[[  0   4   2   4  50   6]
 [ -2   3   4   0  -1  54]
 [ -1   1   2  -2 -32  22]
 [  0  43   1   1  -3   6]
 [  0   3   1   0 -50   8]
 [ -1   2   3   0  -2  39]
 [ -1   1  -1   0  -1  38]
 [  2  -2  -2   0   3 -60]
 [  1  -5   1   2   1 -20]
 [  1  -3   1   1  -1 -42]
 [  0   4   0   0  12 -35]] ⇒ 0

[[ -1  -1   7 -21  13   6  -5 -20  27  19  10]
 [ 19   8  -2 -11   8   1 -36 -15  40  61  31]
 [ -5 -14   2 -11   0  -9  -2 -10   6   4  27]
 [  4  -4 -14   3  14   5  -7 -12  18  37  31]
 [ 15  12   6  -9  12  -5 -34 -13  42  62  23]
 [ -2  13  12 -14  14 -11 -27 -13  36  46  10]
 [-14  -6   7  -6  28 -18  -1 -30   8  51   7]] ⇒ -14

[[ 66  -4  34  10  26  19   5 -18  29  41]
 [ 12 -40  14  24  12  27  -6  -1   1  27]
 [ 28  -9  15  31  11  22  -3 -13  -1  37]
 [ 29   5   9 -18  30  -1 -17 -21  -4  53]
 [  9  13  -7 -22   2  -9  13  -3  13 -27]
 [ -1  43  23  24 -18 -18  16  12   4 -19]
 [-18 -19  15  17 -29  14 -26  25 -10  19]] ⇒ -18

[[ -4  -5   2 -12   7  -4]
 [  9   2  -9 -38   8 -19]
 [-11 -13 -57 -42  20   2]
 [-27 -28  30   4   9  42]
 [-46 -57  53  26  -4  -9]] ⇒ -46

[[  5   2   5  -4  -1  14  -4 -10  61]
 [ -9  -5  17 -11   1   5   5  20  57]
 [  3   4   1   6   0   4  -6   0   2]
 [-23 -10  17  10   3  17   2  17  -7]
 [ 14  21   8   4  24 -21   7 -21 -14]
 [  0 -10   3  -2   6 -30 -20  -6 -33]
 [  2  14   1  -2  21  19  22   7 -69]
 [ 19  11   7  -3 -13 -21  12 -19  -8]
 [ 32 -30  -2  14   2  12  -5  -3  18]] ⇒ 32

[[-26 -17   4  13 -76  -8  15 -13  35  39  66 -76]
 [-25 -66 -28  33 -25  -3 -40  -8  46  38  -8  58]
 [-67 -21  39  51  40  14  33  14 -65 -29  52  33]
 [ 48  56 -59  32 -52  -6 -33  -7 -12 -52  32  17]
 [-40  49 -44  51  34  11 -32 -17 -33  61 -12 -47]
 [-14   1  15  47 -58   7  20 -17 -37   0  12  22]
 [-56  39  60 -23  -7  -4 -27   1  41 -47   5   1]
 [-16 -17 -75 -31  21   0  34  29  34 -19  60  17]
 [ 46 -19  11 -10 -42  11  52   0 -47 -22  26  20]
 [ 72 -67  21  66  31  11 -13   4 -10 -25   7 -57]] ⇒ 72
---
array([ 38, -27, -46, -42,  24,  10,   1]) Answer: -42, 38

array([-705,  830, -175, -347, -465,  987, -203]) Answer: -347, 987

array([79, 68, 42, 63, 78, 11, 66]) Answer: 63, 79

array([[77, 51, 28, 51, 70, 72, 42],
       [36, 39, 31, 39, 30, 42, 36],
       [42, 43, 29, 42, 20, 41, 29]]) Answer: 39, 77

array([86,  3, 35,  0, 95]) Answer: 35, 95

array([[76, 23, 57, 33, 34,  4, 53],
       [27, 29, 16, 37, 58, 34, 36],
       [16, 45, 10, 43, 68, 52, 34]]) Answer: 37, 76

array([342,  80, 822, 453, 748]) Answer: 822, 822

array([194, 542,  91, 887, 410]) Answer: 91, 887
---
[950, 149, 485, 965, 854] => 149
[3980, 8661, 9113, 6419, 8056, 7816, 2718] => 6419
[[45, 13, 55, 13], [24, 17, 82, 33], [12, 63, 96, 49]] => 12
[[3094, 4391, 8536, 7255, 3570], [3677, 3057, 4760, 4507, 4644], [3423, 8172, 7969, 2968, 8321]] => 8172
[[6, 1, 4, 4, 3, 4], [4, 8, 6, 4, 5, 3], [3, 2, 4, 5, 5, 1]] => 4
[1514, 3967, 9264, 7972, 3029] => 3967
[[2, 6, 7, 2], [3, 3, 4, 5], [4, 6, 5, 2]] => 4
[211, 774, 958, 902, 626, 821, 798] => 902
[8, 35, -29, -46, 25] => 35
[41, 64, 114, 242] => 41
---
[  8  45 -19   8 -29  -6   1] | 8, 1

[-403  616 -658  427] | -403, 427

[[-479 -120 -714  257]
 [-495 -220  540 -449]] | -479, -449

[-29   2  35   3  32   4  27] | -29, 27

[4027 2959 8720 2188 4708 4253 6494] | 4027, 6494

[ 10 -49  17  43] | 10, 43

[64 81 30 40  3] | 64, 3

[81 11 70 26] | 81, 26

[ 44  52  75 234   9   6] | 44, 6
